In the data rows, the value 500 means zero.
Some points, each followed by its number:
503|369|459|661|186|477|558|301|759|439|459|566|650|587 0
450| 44|569|703|553|501|602|480|388|537|202|548|660|496 1
484|565|426|635|166|477|446|525|896|478|584|555|446|558 2
707|582|506|542|447|468|545|290|705|320|338|553|387|548 3
358|219|468|369|589|428|670|378|637|660|491|445|582|560 4
492|144|392|629|254|510|512|620|727|520|457|592|492|628 5
366|294|445|388|535|406|676|364|697|658|561|428|527|587 6
673|490|529|871|292|478|547|250|531|445|310|419|543|566 7
546|173|429|650|240|547|457|626|652|442|428|628|513|609 8
589|392|691|497|744|518|406|570|395|455|235|533|346|455 9
509|659|737|756|480|487|315|546|427|544|408|413|374|459 10
693|629|507|665|424|442|598|149|634|364|323|469|501|542 11
471|267|443|673|332|450|658|285|727|524|357|492|733|518 12
555|169|423|637|331|514|562|376|398|491|541|509|541|729 13
517|713|420|541|522|425|535|616|780|635|528|366|274|432 14
679|702|457|777|383|493|475|488|406|511|537|348|308|572 15
373|420|744|691|347|470|388|382|485|573|482|459|542|591 16
523|158|554|855|245|514|484|478|553|505|292|519|614|590 17
631|580|460|574|357|451|537|323|898|343|364|589|456|507 18
594|330|398|697|232|542|435|666|721|418|424|615|449|557 19
472|193|558|462|477|471|619|146|427|473|459|522|670|680 20
587|441|389|780|194|479|571|331|605|465|532|470|547|639 21
663|567|331|764|441|465|646|441|511|558|438|333|469|485 22
653|406|606|664|640|536|392|719|367|495|231|477|291|463 23
582|592|527|748|269|493|367|677|804|486|438|507|289|487 24
443| 35|650|499|598|521|491|466|305|533|344|544|574|618 25
New points follow, each followed by the number of its nearest point above by angle.
627|354|403|712|240|536|446|638|719|402|408|603|445|548 19
623|523|465|624|257|477|518|344|851|359|383|596|498|525 18
550|737|506|418|646|425|509|590|763|565|461|412|226|410 14
481|460|465|641|199|465|549|254|734|441|438|564|672|606 0
566|342|451|666|375|492|583|288|292|545|588|392|509|724 13
669|456|584|460|574|486|513|304|651|308|248|609|431|517 3
379|341|770|615|478|482|404|381|357|567|445|466|556|586 16
449|209|569|487|429|467|599|166|507|453|425|558|713|648 20
525|430|452|694|176|480|544|312|786|424|452|556|624|575 0
592|402|660|365|781|504|444|596|447|466|247|534|330|448 9
510|671|351|504|527|422|595|622|836|584|580|381|313|440 14
374|402|758|679|401|483|383|404|417|579|473|446|542|579 16
607|528|391|621|606|446|684|445|599|572|280|369|555|354 22
575|655|423|448|648|443|530|677|760|573|441|411|240|407 14
